Each named move below is a turn or a mirror, shown by a few rows before and after it. Which moves, in which order, take the first row of each later pair to the second? The first pair is answered.
J15:
[ -5.3   6.7  -2.8  33.7  12.5  36.6   3.4   4.3  -5.2  29.8 -22.8   7.2
   0.6   8.5  41.3]  ->  [ -8.6  -1.9  -5.9  25.9  24.1  24.2 -14.7   6.3 -19.2  34.5 -26.4  -9.9
  -0.1  -3.3  36.8]
[  4.2  11.7  17.5   4.6 -21.9  11.6  23.7  -7.0  16.8  -3.2   1.7  22.2
   7.2  20.9   0.9]  ->  [ -4.6  -7.3  10.3 -20.4  11.3 -21.6 -26.6   0.4 -20.5  10.8  -4.3 -19.2
   3.8  -8.8 -10.1]
[  0.0 -21.0 -13.1   6.3 -21.3 -23.5  19.6 -12.4  -8.2 -25.3  23.7   8.0
  20.1 -12.0 -26.1]  ->  [ -0.5 -23.7 -14.8   3.0 -17.9 -27.0  14.6 -11.6 -12.5 -22.8  23.8   2.0
  21.0 -16.4 -26.5]
J762:
[ -6.8  -6.1   0.1 -21.2  29.0 -12.7 -29.0  10.2  -5.9  22.1 -14.4 -15.9
   4.0  -5.6   8.2]  ->  [  9.1 -13.9 -14.8  -5.7 -15.5 -26.6  18.7  -5.6   7.5  -6.9   6.5  15.9
  28.2  -2.7 -22.2]
[ 10.5  34.2  49.7 -15.8  -3.3  26.7 -15.0  14.0  -7.2  40.9 -39.5 -21.0
  -4.7  22.6   7.1]  ->  [ 30.2  21.2  40.4 -23.1 -45.5  -5.7  18.3  -1.3   1.6  19.6 -29.4   2.2
  26.4  18.2 -31.3]
[  6.3 -21.8 -44.3  12.4  -3.9 -21.7  13.1  -9.3 -14.6 -12.7  19.6  -1.3
  13.3 -18.1  -6.9]  ->  [ -8.3 -11.2 -41.9  26.2  20.4   7.1  -0.8  -2.3 -17.7  -3.6  19.6 -12.9
  -8.2 -10.1  21.0]
J821:
[-18.2   6.9   2.1   8.3   7.5   8.3 -13.2  -1.7 -29.0   4.7   1.1 -19.8
  -4.6   2.7  -0.7]  ->  [-10.0  -2.4  -8.9   9.9 -10.8  -7.6   1.8  -8.9 -30.4  -5.9   9.2 -10.5
   9.1  -2.7 -18.0]
[  4.9  16.9 -24.2  31.8 -37.6  21.5  32.9  -1.0  25.3 -28.2  32.1  29.7
   4.0  12.8 -10.1]  ->  [ -1.7  15.3 -20.4  34.6  -7.5  41.7   5.1  13.2  36.2  -9.7  22.9  31.3
 -22.1  13.1  30.2]
[ -6.2  38.6  32.1  -1.8  15.6  17.3 -32.0  -1.9 -39.9 -14.3 -10.7 -62.1
   0.8   0.1 -17.0]  ->  [ 20.1  -2.9  -8.0   9.4 -30.5 -25.3   1.3 -17.8 -24.8 -45.1  18.7 -22.7
  28.5 -20.6 -54.7]
[  4.6 -30.4 -18.3   4.2   8.9  -9.6   5.9 -13.7 -20.0  17.9  10.2   7.6
   3.6  18.7  -2.1]  ->  [ -0.9 -23.7 -12.0   2.4  21.6  -0.6  -4.5  -7.9 -21.0  24.6   3.3   2.3
  -5.7  22.6   9.7]
J258:
[  7.3 -43.7  -5.8   8.6  18.7 -33.2 -29.4  -2.3  -5.8   5.6 -10.7  29.5
  -2.1 -28.8 -10.8]  ->  [-24.5   3.2   4.6  51.6  27.2  26.8   2.0 -10.7 -27.6 -11.6   8.6  -0.3
 -18.7   8.1  -5.4]
[ 15.1 -22.4 -24.5  49.6 -38.3   6.3  19.8  -7.3  41.0 -10.1  36.3  50.8
 -31.9  35.8  44.6]  ->  [ 22.3 -33.6 -27.0  38.0 -39.1  -7.5  11.1  -4.0  46.2  -6.7  30.9  58.1
 -27.5  26.5  43.6]
[ -0.2 -16.3 -26.6  -1.8  -5.5 -10.7  11.7   2.8  11.1  -9.5   4.2  19.0
   6.9  -9.7   0.9]  ->  [-12.9  -0.1 -23.3  13.4  -2.7  10.8  23.2   0.2   4.4 -15.5  10.4   8.9
   1.1   1.8   2.2]
J255:
[-20.7   1.6   2.8  28.7  21.3  31.3  -9.0  -0.2  -7.9   6.8  38.0 -44.4
 -29.7  -8.1   9.4]  ->  [-15.4   7.3  19.3  -5.6  11.2  -1.3 -12.3  -4.3 -26.3   7.7  21.8 -64.6
  -3.9 -13.2 -28.7]
[-26.8 -11.5 -25.0  21.2  38.5   5.5 -25.3  12.5 -15.8  -6.9  23.0 -29.2
 -21.7 -10.2  13.2]  ->  [-21.0  -6.2 -10.1 -12.1  24.4 -26.6 -24.5   6.6 -32.9  -7.4   9.3 -46.0
   5.5 -15.2 -22.6]
[ -1.0  11.1   7.2   9.0  28.1  34.0 -11.5   7.9  16.6  19.1  -5.2   1.1
 -23.8  15.6  40.8]  ->  [  0.4  20.2  28.8 -28.1  25.1   4.9 -23.0   4.5  -9.4  23.6 -27.9 -29.4
  -1.1   8.9   6.7]
[ -3.3  30.4  16.6   3.1   2.7  24.5   3.2  16.2  17.9  13.6 -20.0   9.5
  -4.8  17.8  22.7]  ->  [ -3.1  33.7  26.7 -12.4   2.0  11.9  -2.8  15.4   6.6  16.1 -29.7  -3.4
   4.1  15.4   8.6]
Now pairs of rows:
Between the rows of a pair lie two moves.
[ 13.5 -10.9   3.5  18.6   4.3   1.1   4.3 -12.9  31.1 -14.7  13.5  -7.5
   6.0 -33.9 -16.8]  ->  [ 11.3 -10.0  11.0   4.2  19.0  -3.3 -18.2  -6.2  25.5  -2.2   1.8 -19.7
   0.8 -39.1 -13.5]
J762, J762
[ 16.5   8.6   5.5  23.3 -22.4  24.4  38.5   2.2  36.7 -25.0 -33.0  20.2
   4.0  29.3  14.0]  ->  [  8.0  26.9  27.5 -10.2 -14.7   1.7  22.0  -1.8   0.6 -21.0 -53.1 -25.3
  24.4  26.2 -21.4]
J762, J821
[ -7.2 -10.5  -3.0  33.2 -11.8  19.4  62.3 -18.4   5.7 -34.9   8.8  16.8
  -5.5   8.3 -14.9]  ->  [-11.8   1.5  36.9 -32.4  24.3 -13.4   1.3  -3.3 -28.7  -0.7 -40.7 -37.2
   4.0  -4.8 -26.4]
J762, J255
[-10.5  16.8   4.0  -7.9   4.6  25.9   2.1  -3.7   2.1  10.1 -22.7 -17.9
  -1.0   5.9   9.0]  ->  [ -3.8  15.8   5.7 -15.2  -8.9  11.9  11.4 -10.0   0.2   3.2 -23.2 -18.1
  16.0   3.3 -12.4]
J762, J258
[ 38.2  10.4   5.5  -3.0 -53.1 -18.0  28.5 -24.0  40.9 -37.6  16.0  46.3
  22.5   5.8 -15.4]  ->  [ 25.4  12.0  36.5 -59.0  13.0 -31.2 -59.7   3.0  13.9  13.8 -33.1  -4.6
   4.2 -13.0  14.4]
J762, J762
[ 10.3 -41.3  -5.8 -13.8  -2.2 -22.2 -24.7   0.4 -20.0  16.6  -3.3   1.2
  11.7 -22.7 -18.6]  ->  [ -4.8 -21.6  -9.7  30.2  12.6  36.6  -8.7   5.5  -2.6  13.7  12.0  12.8
 -21.2   0.7  26.1]
J762, J821
[ -2.6 -49.5   0.2 -20.9 -10.1 -11.2 -22.3  17.0  29.3  26.3  10.7  33.8
 -28.5 -27.1  -2.4]  ->  [  0.1 -49.7  -7.8  -9.7 -27.5 -10.6  -1.8   9.3  31.8  12.3  21.6  43.7
 -21.5 -23.4 -14.4]
J255, J762
[ -1.6  38.1   5.3   1.0 -24.0  35.6  24.8 -13.7   7.1  15.7  14.1 -22.5
  -7.6  40.0  17.4]  ->  [ -8.5  29.4   6.7 -11.7   4.1  30.1 -11.4  -3.6  -4.4  31.4   3.4 -38.9
 -21.1  28.6  32.4]
J821, J762
[ -6.8  10.3  15.8 -22.9  25.9  -5.7 -25.6   9.6 -15.9  12.9 -26.1 -27.3
  -7.7   0.5   1.0]  ->  [ 19.5 -25.0 -10.4 -19.4  -8.1 -34.0  -8.4   4.5  18.1   1.5 -13.7  20.7
   5.5 -13.6  -6.2]
J255, J821
[  4.2 -21.2 -30.5  27.0  -1.8  -1.8  17.0   4.9  -0.2 -13.9  39.5 -11.8
  12.2 -26.2 -30.5]  ->  [  6.5 -36.2 -35.1  21.2  12.7  -7.2  -6.1  11.2   5.7  -2.7  35.5  -7.7
   0.6 -35.7 -13.0]
J255, J258
[-26.0  10.7 -45.7  21.0  18.4  12.6  -8.5   4.9 -52.5 -14.2  28.8 -66.6
 -31.7  25.6  -5.0]  ->  [ 10.6 -39.0 -70.2  -5.9  -9.8 -53.5 -13.6   2.9 -32.1 -14.6  27.2 -28.6
  -4.9  -9.4 -30.7]
J821, J258
[-34.3  12.6   5.2  11.9  31.7   5.6  -9.5   2.3 -42.5  -2.8  15.1 -51.0
 -17.6  13.9  -7.7]  ->  [ 10.2   3.2   9.8  10.5 -29.6   3.8  45.5  -1.4  37.5  -8.5   9.1  44.2
   0.0  32.6   2.8]
J258, J15
[  6.1  21.4 -10.7 -14.7 -41.2   2.9  23.2 -15.4   9.9  18.4 -39.8  -6.1
  37.5  16.8   8.0]  ->  [ -6.9  32.3  -9.8   2.1 -25.8  30.4  19.4 -11.1   9.0  21.3 -34.1 -13.0
  18.9  26.7  27.3]
J258, J762
[-34.9  -8.7 -38.7  40.0  23.8  -5.9  -5.2 -18.2 -55.4 -17.1  32.1 -59.8
 -18.2  -7.7 -20.4]  ->  [-32.5  -3.5 -36.1  38.8  14.0  -8.5   4.6 -22.3 -58.2 -21.8  33.4 -59.2
  -9.3  -4.6 -31.9]
J255, J762
[ 12.9   2.2 -19.9  12.1 -20.7  21.0  -0.4  -5.6  -3.8  14.9  14.3   7.9
  -9.4  -8.7 -26.4]  ->  [  4.2  16.6  -7.4   8.7  -5.9  35.7 -10.5  -1.0  -8.6  23.2   5.3  -4.6
 -17.7  -1.2 -14.5]
J821, J821
[  8.6  39.6  34.5   9.2 -13.5  16.7  28.5 -13.4  20.0   2.4 -22.9   9.2
  28.7  39.9   8.4]  ->  [ 20.9   2.6   6.3  22.3  -9.8  10.2  17.3  -7.7  47.2   5.2 -10.1  44.4
  14.5  24.1  35.5]
J821, J821
[ 34.4 -35.4 -47.5   2.1  -1.2 -34.6 -16.2  25.1  36.8  16.6  -2.9  40.5
 -28.8 -58.6  35.7]  ->  [ -4.5  19.6 -41.6  63.9   3.0  42.4  30.2  12.0  19.7 -10.6  27.4  15.9
 -52.3 -15.8  45.5]
J762, J258
[ 17.8  12.0  -6.3 -10.1 -37.3 -40.2  31.8 -24.3 -17.1 -21.2  11.5  11.8
  48.3  -2.1 -45.4]  ->  [-28.4  22.1 -16.0  25.2  43.4  15.7 -26.3  -5.0 -51.4   0.4  21.6 -43.4
 -14.3  -6.4  14.8]
J762, J15
[ -8.7  -9.1  -3.2  -1.5  27.3   9.7 -24.5  11.3  -6.3  10.7   3.2 -12.6
 -22.6  -8.5  23.3]  ->  [  0.5 -12.8 -19.2  22.3  -9.3  10.9  22.2  -3.6   9.2 -16.6  26.6  15.2
  -8.1  -1.1   3.6]
J762, J762
[-41.9  32.6 -17.8  59.9  -8.3  27.1  51.5 -15.8 -17.8 -39.9  32.8 -28.2
  -5.2  26.7  -1.8]  ->  [ 11.2 -56.6 -54.5  17.4 -24.2 -58.9  11.4  -4.5  31.8 -21.8  23.9  38.2
  10.5 -29.1   2.0]
J821, J258
[ 11.8  -3.3 -14.0  -3.9   5.0 -21.8 -32.5 -10.8 -37.4 -19.1  -7.6 -39.6
   8.9 -11.2 -11.5]  ->  [ -0.3   5.0 -21.3  26.0   5.1   2.2 -14.7 -14.6 -38.0 -31.3  10.9 -38.8
  -3.8  -0.9  -2.6]
J821, J258
[  0.8   8.2  13.3   7.7 -10.3   5.0   5.9  -9.6  -0.2  14.8  -4.8  14.3
  -3.6  19.8   2.1]  ->  [  4.9  -5.3   7.6  -3.3 -11.7 -20.0  -3.5 -11.6 -10.5  14.9  -6.2   7.1
   4.4   7.0 -13.5]
J15, J255
[  5.9 -12.8  -9.7   3.2  22.7  12.7 -23.7  17.4  13.3  20.5  -5.2   9.7
 -21.4  -5.3  43.3]  ->  [ 10.4   7.4  -0.9  -7.6 -24.3 -19.9  26.8  -9.3 -20.0 -14.6   3.6 -11.2
  29.0   1.8 -37.0]
J821, J821
[-10.7   1.8  11.9  -1.0   2.2 -28.7 -12.8  -3.0 -32.1  -1.0  -9.0 -29.8
  11.8  -8.5 -20.3]  ->  [ -0.6 -23.5 -14.1  11.4 -10.2 -38.5  -3.6  -6.1 -15.9  -9.7   9.3  -4.0
  11.2 -20.5 -19.4]
J258, J821
[ 31.2   0.8  47.1 -35.9  13.2   4.7 -39.3   7.7  18.0  32.3 -48.6  30.2
  -5.8  -4.2  34.8]  ->  [  4.5  52.5  59.0   5.7   4.7  55.4  11.5  -9.5  -6.3   2.9 -26.5   2.8
  -7.4  33.2  20.6]
J255, J258
[ -8.8   6.9  23.4   9.1  45.3  15.2   4.9 -19.2  19.4   6.7 -20.7   9.6
 -25.6  23.5  27.9]  ->  [ -6.2  19.8  28.5   9.1   9.8   3.1  41.4 -35.9   5.2 -15.9 -13.2   4.0
   2.0  31.9 -17.8]
J821, J255
[ 14.3   9.1  -0.1   1.7 -12.8   2.6  -1.8   3.7  32.1   7.1 -16.7  23.7
  -7.3   8.4  -2.5]  ->  [  7.0  21.3  12.2  -4.9  -3.8   8.6  -8.4   6.2  21.4  12.5 -23.8   6.7
  -9.9  13.4  -1.2]
J821, J255
[-12.3  15.4   6.5   7.5  12.7  20.1  -9.1   0.7  14.0   4.7  15.5  -4.4
  -9.3   1.1  21.2]  ->  [  8.6  -7.6  -1.3  -9.4  -8.5 -13.3  -5.9  -2.5  27.0   2.5  14.4  19.1
  10.2 -13.3   4.6]
J258, J762
[-20.3  11.0   5.5  14.4   8.1  -2.3 -14.5  -7.0 -21.2  -1.6   7.0 -33.3
   2.5   1.6  -4.9]  ->  [ -0.9 -22.4 -20.0  18.0 -11.2 -25.0  -6.3  -8.3   6.8  -7.3  19.6   7.7
   8.5 -13.1  -5.5]
J255, J821
[-15.4  58.0  27.4  30.8  -4.7  52.9  16.7  -6.0  -6.0  -5.9   8.2 -13.6
 -20.2  23.7  16.1]  ->  [ 17.2  34.7  24.8  -7.1 -52.6 -14.8  34.8 -20.0  -4.6 -20.6  -0.4   4.2
  29.8   4.5 -45.3]
J762, J762
[ 13.0 -11.1  15.8 -35.7   7.1 -21.3 -18.4   4.0  -0.6   9.7 -18.2  -6.5
  15.0  -4.7  -5.3]  ->  [-13.0  23.6  19.2   4.2  10.8  25.6  10.6  -4.7 -16.4  -6.9  -1.1 -26.4
   2.6  21.3  -4.9]
J821, J258
[  9.7  12.4  18.3   1.2 -10.9  40.5  30.5  14.0  36.5   9.7 -23.7  42.5
  -7.7  47.4  14.0]  ->  [  9.7  19.6  39.8 -41.4 -16.8   2.5  20.2   9.7   4.4   9.9 -44.2   7.2
  23.3  39.0 -32.9]
J762, J821
[ -5.7 -10.2 -29.9  19.0  11.7  13.2   8.4  -1.6  -6.7  -9.9  22.4  -2.3
 -16.8  -7.8   4.3]  ->  [ -0.8  -7.5  -9.4 -20.5  17.2 -15.6 -15.9   3.4 -20.9   3.8  -3.0 -24.3
   0.0 -16.7 -13.6]
J821, J762
[ -2.2 -17.3 -14.8   1.5  -2.4 -21.7   6.2   1.2   1.6  -4.8  13.4  10.2
   0.1 -18.4  -2.7]  ->  [  2.1 -17.4  -6.5 -10.8   0.3 -26.2  -0.9   4.3   4.1   3.8   2.7  11.2
   3.2 -18.7  -1.9]
J821, J762
[-17.1  -1.2  -2.3   6.7  10.1  -4.9   2.4 -16.4 -23.2 -27.4  15.1 -19.3
   6.4  10.4 -11.4]  ->  [-20.0  -0.1  -1.0   7.2  21.9   1.4  -7.4  -8.7 -23.4 -21.2  11.5 -24.1
  -3.8  11.2   1.4]
J255, J762
[ 13.5 -50.6 -74.9  46.5  58.0  35.4 -21.8  -6.4   9.7   8.2  20.3  36.2
 -27.3  -8.0  26.4]  ->  [ 43.2 -33.1 -45.6  27.5   8.0  31.8  22.0 -12.1  55.3   7.6  -1.0  87.3
   0.3  15.8  15.0]
J762, J15
[ -5.1 -14.4 -10.8  27.8  -0.5  41.6 -37.9  11.9  -1.2  12.3  -6.3  15.6
 -17.5  -5.0  28.4]  ->  [ 20.6 -14.0   0.1   4.7 -41.1  15.1 -10.2   5.2  21.1   6.8 -19.2  46.0
  14.4   0.1   2.3]
J762, J15
[ -2.6   4.4  -9.5  34.5   4.2  42.2  21.3   2.7  24.7  -0.5  21.3  32.5
 -21.1  16.5  35.7]  ->  [ 12.3 -38.4 -27.4 -15.4  -3.0 -47.8 -12.0  -3.0 -14.3  -3.1  15.0   3.9
  18.4 -33.9 -27.3]
J15, J762
[  2.2 -28.2 -33.5  13.9  -0.3 -11.7  -1.4   3.8  13.3  -6.8  -7.7   2.3
 -18.0 -17.9   4.9]  ->  [-12.0 -14.0 -30.2  26.5   8.6   6.0   3.4   2.0  -0.5 -12.7  -1.2 -15.4
 -24.1 -11.1   5.5]
J258, J15
[  6.1 -27.1  -6.2  19.7  31.7 -12.2 -16.8 -12.6   8.0  -2.0  21.6  -7.5
 -15.7 -18.3 -19.9]  ->  [  4.2   4.1  13.5  34.7  18.2  23.8  12.9 -14.0  26.7  -4.1  18.0  10.3
 -16.9  12.4  -7.2]
J821, J15
[  6.0 -52.3 -18.8   8.6   6.3 -34.4 -22.3  -1.8  10.1   5.5   8.0   2.3
 -16.5 -27.6  12.1]  ->  [-13.8 -15.2  14.7  -5.3  30.9 -13.6 -38.1   4.1 -14.6  18.3 -12.7 -39.4
 -22.2  -9.6  16.3]
J255, J821
